Each row is where one point has got to under a steady rotation. How many steps took it there?
The counts run from 0 to 976.
[  0 -48  13   9   3 -16 -40 -11 -19  15  17   2  -6   9  11  -8  18  11
 -18  11  -7  12 -21 -37  34  12  21 -58  15  14  27  -2 -12   4  26  -6
 -19  -4  39  -3  32 -18 -13   5  10  -9   5  21  50  20   1 -21  16  15
 -19  -9  13 -29  -1  18  17  -8  12  -3   4  21  21 -29 -10  25  19 -10
  18] => 574
[ -8 -17   6  -9 -26 -17 -27   9 -23 -21  27  -2 -30  -4   3  23  21  25
  14  31 -20   2 -39  27  -3  12  10 -18  15  28   0 -27  11  -8  13  70
 -41   9  -1 -11  -9 -15   2  -6   4   2 -13   6  34  -4 -27  -2 -16  19
 -12   8  20  -1  13   9   7   4   4   7   7  -8  17 -26  -5  27  10  -9
  12] => 15
[-14 -25  -7  -8   7 -12 -21   7 -19  14   9  14 -12 -10 -20  -6  17   9
 -32  24 -10  -4 -18  16   8  17  -1 -42 -13  11  21 -39   8  -6   7   9
 -14 -10  18  13  14 -13 -23  -8   4   2  -7  10  54  -6   8 -22  15  34
  -1  -5  15 -46 -10  28  46  12   5  -4 -31  16   9 -35 -35  31  -4 -10
 -11] => 409
[  8 -62  10  -8 -39   0   0  15 -38   6   9  23 -22  12   1   3  -9   3
 -16   7  18 -15 -33  14  -8  -3  -3 -34  12  25 -25 -14  -7   2  -2  27
  -5  14  30 -36  26 -18  -9  19  27 -11 -15  22  23 -11  -9   8   8  21
 -14  29  -4   4  23  24  27 -17   5  -6   4  16  11 -50   3  12  18 -14
  24] => 586
[ -7 -23  -1 -16  -8 -12 -25  14  -1  -5  12 -29 -16  16   2  -6   5  18
 -10  52 -19 -14 -43  32  -7  15  18 -32  -2  16 -14 -17  13   1  14  69
 -40   0  -1 -17   6  -4  -6   5 -19  -1 -14 -23  30   7 -24 -32 -23   8
 -28  -4   7   0   9   3  29  -1 -19 -24  -2   7  13   1 -14  21  -1 -17
   8] => 828
[ -4 -32  17   3 -14  -8 -13  -7 -36  21  16  31 -12 -15  -7  16   1  17
   2  28 -32  27 -22  -1  12   1  -2 -30  -6  31  26 -18  -8 -20  25 -11
 -27  12  29 -17   4  -9 -10 -12  -9   5  -2  25  55  -7 -23 -11  12  21
   0 -26  -4 -45   4  24  10  18  16   6 -12  20   2 -13 -17  40  19  22
 -30] => 116
[  2 -25   2 -20 -14   8  -2   0 -29   6   9  19  -6  18   8  18  25  24
  17  23 -30 -19 -36   7  10  15  10 -17  16  16 -13 -33  -4 -43   0  31
 -44  24  17  -4  21 -19   1  10   3   8   1  28  44  -4 -29 -10   4  23
 -18   8  -8  -1  13  40 -13 -18  11  17  18  24  30  -5   6  32   6  13
   7] => 290
[  4 -18  18  -1  -2 -19 -32 -10 -33   4  10  11 -27 -29 -14  12   2  25
   0  29 -33  38 -27   6   4   4  -9 -22   1  33  29 -13  14   0  28   6
 -36   7  20 -12 -21  -6  -7 -24  -6  -3  -7  19  40   0 -30 -14 -11  20
   4 -36  16 -47  21   8  25  15   9 -11 -11   9   5 -18 -24  33   7   7
 -16] => 613
[  1 -26  14 -15 -20 -17 -28   2 -31 -16  27   0 -35   1  18  18  19  23
  17  19  -7   0 -41  17  -4   8   8 -16  30  30  -1 -11  23  -2  21  52
 -39  13  12 -18  -8 -14  -4  -2  13 -14  -7  18  27   8 -36   6 -16  10
 -21   8  14   9  33  11   6 -12   7  -1  14  -4  30 -28   9  21  17 -14
  32] => 383
[ 25 -47  28  -7 -24 -16 -27   1 -37   3  14   6   4  -2  -8  -2 -15  15
 -21  30 -14  37 -26  -3 -10  12   8 -33   6  33  15  10   3  14  18   8
 -17  14  33 -45   7   5 -18 -12 -16 -21 -16  14  20  -1 -29 -22  -9  10
 -20 -14  18 -33  16  -6  15  -5   0 -16  22  15  -3 -22 -25  24  19   7
  -9] => 23
[ 15 -37   8   1   0 -22 -58   2 -26 -15  25   4   0  12 -11   1  10  21
 -19  30  -9  22 -27   2   0   9   5 -45  15  21   7 -11 -15  -1   6  44
 -27  -3  20 -20  13 -15  13   4   8 -24 -15   7  38  14 -14 -39  -4  24
 -20   9  29 -22   6   2  15  -6  -6  10  20   9   6 -44 -18  16   4 -25
  10] => 608
[-12 -35  -5  20  25 -10 -38  -4  -2  20  18  34   6  10  -3   3   6  16
 -11  32 -32   7 -15   8   9 -11  -4 -38   0  18   9 -25  10 -23  11  -1
 -31  20  19  -3  -6   9  -6  24  -3   8  -7  32  52   6 -29 -25  11  16
 -16 -23 -15 -14   0  30  59   8  -6  -7 -15  25  12  -2  -9  18   9   3
 -16] => 648
[ 29 -49  21   0 -12 -11 -19  -2 -27   9   7 -12 -25  22  14 -14  -1  -2
  -7  20   0   5 -42  -9   9   1   7 -33  23  22 -28  15  -7   8  23  28
 -25   5  40 -41  25 -11  -3  21  16 -15 -12   3  19  23  -6 -24 -29  -1
 -23  -2  -3   6  38   5  12 -29  -8 -18   7  23   5 -22   6  17  11 -19
  34] => 164
[ 23 -41   8   8   4  -5 -34  -7 -24   6  16  28 -15  15   9   8  10  14
   8   9 -14  10 -22 -14  13 -13  -5 -29  30  21 -15 -12 -18 -30   4  16
 -30  12  34 -17  11 -19  17  26  36  -3  -9  34  33  21  -8 -16   2  20
 -16   6   2  -2  30  30   9 -15  13  16   6  22  20 -38  15  21  13  -8
  18] => 476
[  0 -36  11 -26 -16 -15   3  15 -16  18   3   3 -31  -6  -3   3 -24  15
 -11  27   9 -30 -44  26 -10  -1  12 -21 -19  19   7 -42   6  -4  14  15
 -37   7  17  -9  -5 -26 -21  12 -10  -4   6  -8  45  -8 -28  -2   3  15
 -18  -5 -13 -17  11  33  37  28  -7 -33 -35  24  11 -19  -1  26  -5  -2
 -16] => 591
[ 13 -46  -3 -23  13  -1 -20  -2  -3  16  -2  21  27  14   9   0  22  20
 -28  35 -23  -7 -23 -10  24  29  38 -39 -11  -4   2 -19  -1  -7  -2 -12
 -19  13  10  -1  21  -2 -28   9  -1   6   1  40  35  15 -18 -29   0  28
 -23   1  -3 -20 -10  19  41 -15   2  -7   4  30  45   2  -6  22   8  10
  10] => 964
[ -6 -56  17 -10 -21 -18   4  -1  -2  15  -1 -14 -21  -6  13 -10  -2   0
 -24  31   5  -2 -36  -8  22  27  44 -38  -8  14  15   6   3  42  36   2
 -12   0  25 -26  17  -5 -38  -6 -14   1   0   2  26  21 -10 -13 -13   1
 -31 -18  -7 -16   6  -7  37  -1   5 -32  -7  10  21   9  -5  27  23   1
  17] => 263
[ -7 -34  22   5 -27  -8   3  -1 -19  12  14   0 -49  -5  14  12  -1   1
  30  26 -23   3 -44  16   5  -8   0  -7  19  31 -21   3   7  -9  31  37
 -36  20  18 -35  -2  -7   1  10   5  15  -8  11  34   3 -29  -1 -29   9
 -14 -22 -21  16  42  17   5  -8   8 -12  -7   8   4  -2  13  27  19  -4
  14] => 254
[ -8 -22  18 -15 -13 -13  -9  -7 -16  -1  14   1 -20 -15  15  10  24  20
   6  37 -37  20 -32  15  13  28  18 -18  16  23   1   4  35  15  27  22
 -33  26   4 -15  -5  12 -33 -24  -9   1  -5  34  20   0 -34  -5 -35   7
 -17 -23  -2 -15  20  -5  25 -21   7 -18  10   2  30  21  -7  29  26   7
  16] => 156
[  0 -51   9  -9 -25   5  19   0 -34  28  -6  45 -18  -5   3  10  10  -2
  -4   7  -8 -10 -25   5  11   2  -4 -29   4  19 -22 -20  -1 -10  -1  -6
  -7  25  20 -19  22  -7 -18  13  31  14  -7  55  36 -12  -2  13  18  27
  -4   9 -25 -14  20  38  34 -10  21   1  -8  23  24 -19   9  24  24   4
  15] => 85
[-12 -20  13 -24  -8  -9  13   0  -6  11 -19  -7 -34 -24  -9  -2  22   2
 -24  37 -19   4 -36  23  23  31  17 -25 -24  -1  -2 -11  15  28  22  21
 -18  -5  -4  -7   5   8 -34 -28   5  21 -17  13  37   3  17 -15 -23  27
  -4 -20   4 -29  12   1  54  -2   4 -34 -32   5  18  11 -28  31   4  -8
   8] => 634
[ 14 -57  12 -24 -25  -1  14  11  -5   9 -16  18   8  -4  -6   2  -9   4
 -22  41 -15  12 -26  16   2  26  28 -36 -34  -6 -10 -10 -16  27  -1  21
  -7   7  -3 -49  16  19 -20  -2  -2  14 -26  25  24  -4 -10 -31  -8  34
 -27   8  -7 -16  -7 -11  49   2   3 -15  12   8  23   0 -16  20  18   8
  -5] => 229
[-22 -48 -10   9 -10 -10 -12  12 -18  18  15  23 -15  16   4   4   4   5
 -14  20   5 -32 -24   8   8 -10   3 -44   5  18   9 -38 -13 -21   8  17
 -19   9  25   6  23 -25  -2  30  13   6   1  14  57  -1  -7  -2  29  17
 -14  14 -16  -8  -5  46  28   8   7   0 -18  17  15 -41  -1  22   5 -13
  -1] => 681
[-13 -32  10  11 -22  -5  -3  -5 -24  26  12   0 -41   7  13  -5  -4   3
  15  26 -22 -11 -45   6  17 -11  -4 -23  12  26 -19 -11   5 -26  33  26
 -42  21  38 -19  18 -11   0  22  -3  16  -9   7  47   2 -20  -4  -9   0
 -13 -21 -34   4  34  36   7  -9   2  -9 -20  24  -5   5  10  38   9   0
  -1] => 256
[-18 -41  -2  30 -26  -1 -15 -10 -25  13  17  12 -15  10  12  -3  34  -5
  10  26 -31  19 -24  -5  29   2   0 -42  23  20 -13   1 -20 -20  24  36
 -13  12  27 -19  39   4  10  10  26  21 -18  25  44   1   8 -20   6   8
  -9  -1 -14   8  10  26   0 -26  15  18  13  10  -1 -15   2  28  26 -11
  17] => 346
[ 18 -12  17 -26  12 -11 -14  -3 -15 -10  -3  12 -32 -20   7  17  31  29
   3  25 -28  19 -44   5  14  22  15  -8   8  13 -10 -13  20  -8  12  24
 -45   6  -4 -11 -20 -10  -8 -12  25   9 -10  38  25  25 -15  -8 -32  29
 -11 -17  10  -6  35   3  31  -7  10 -12  -6   4  50  -6   1  23   4  -6
  37] => 471
[-20 -11  -3 -11 -11   1  -7   9 -21  -5  16   6 -35  -1 -11  10  20  17
   3  36 -29 -11 -36  53  -5   7 -17 -14   7  27 -21 -38  24 -23   1  67
 -33  13   2  -4   3  -3   0  -2   8  12 -24   8  39 -16 -10  -9  -9  22
  -4   5   0  -7  20  28  32  -9  -5  -3 -14   8  12 -21 -19  25  -2 -11
   3] => 917
[  4 -46  12  16   0   1 -23  -7 -28  29   9   8 -13  18   6 -16 -14   2
 -18  25 -12   0 -32 -15  12 -10  -3 -37  12  28  -4  -4   2 -17  17 -18
 -26  21  55 -22  26  -6 -15  22  -2  -7   3  16  38   6 -16 -21   0   1
 -14 -22 -23 -23  25  36  19 -14  -6 -18 -10  43   0  -6  -1  27  12   5
  -8] => 757
[ 13 -31   5   3   7 -10 -34  -2 -25  17  15   7   1  17  -6   3   9  23
 -10  25 -18   9 -25 -27  23   3  18 -46   4  12  14 -18 -33 -31  21  10
 -39  -3  31  -7  21 -32   5  15   3   1   1   6  54  17 -10 -39  14  21
 -21  -6  11 -26  -7  30 -10   6   9  10  -4  29   9 -25  -7  35  -1  -4
 -10] => 204
[ -7 -10  17 -11 -13  -9 -27   1 -35  -3  28  -5 -45   0   6  12  12  19
  13  18 -12  -9 -48  14  -4  -1  -7 -13  28  39  -1 -18  27 -23  18  41
 -48  14  29   1  -8 -30  -1   3   3 -16   8  10  33   8 -34   1 -11   8
 -10 -12   9  -5  36  32   1  -2   5  -6  -6  12  17 -27  -3  33   2 -11
  15] => 385
[ 13 -52   6 -20 -11 -14 -17   8 -19  -9   8  45   5  -7   1  21   7  21
 -15  16  -8  21 -18  15  -8  15  13 -22   3  22   1 -18  13  18 -10   6
 -11  19  -3 -28 -13   4 -15  -2  16  -9 -18  56  19  -1 -30  -1  -3  37
 -17  22  12 -18  10  -7  54  -7  15  -5  18   5  39 -34  -7  12  21   4
  17] => 782
[ -3 -28  18   6 -24 -18 -18  -3 -30  -2  24  -3 -49  -6  19   4   1  12
  21  21 -14   7 -43  13  -3  -4  -2 -16  32  34 -16  10  23   4  33  44
 -35  20  24 -29   2  -8  -6   8   5  -9  -9   9  23  11 -30  -2 -31  -5
 -17 -16  -6  11  49   8  12 -17   1 -16   2   6   8 -16   6  23  18 -15
  28] => 752
[  7 -39  -4 -15  29   2  -8   2  -4  19  -8  20  19  11   2   1  15  20
 -25  31 -21 -13 -25  -4  22  23  26 -42 -16   0   3 -27  -2 -10   3 -18
 -29  14  15   6  19  -2 -26  13  -6   2   7  32  40  12 -18 -25   5  28
 -26  -7 -10 -26 -11  25  43 -10   3  -9  -5  37  42   7  -7  25   4  14
   3] => 963
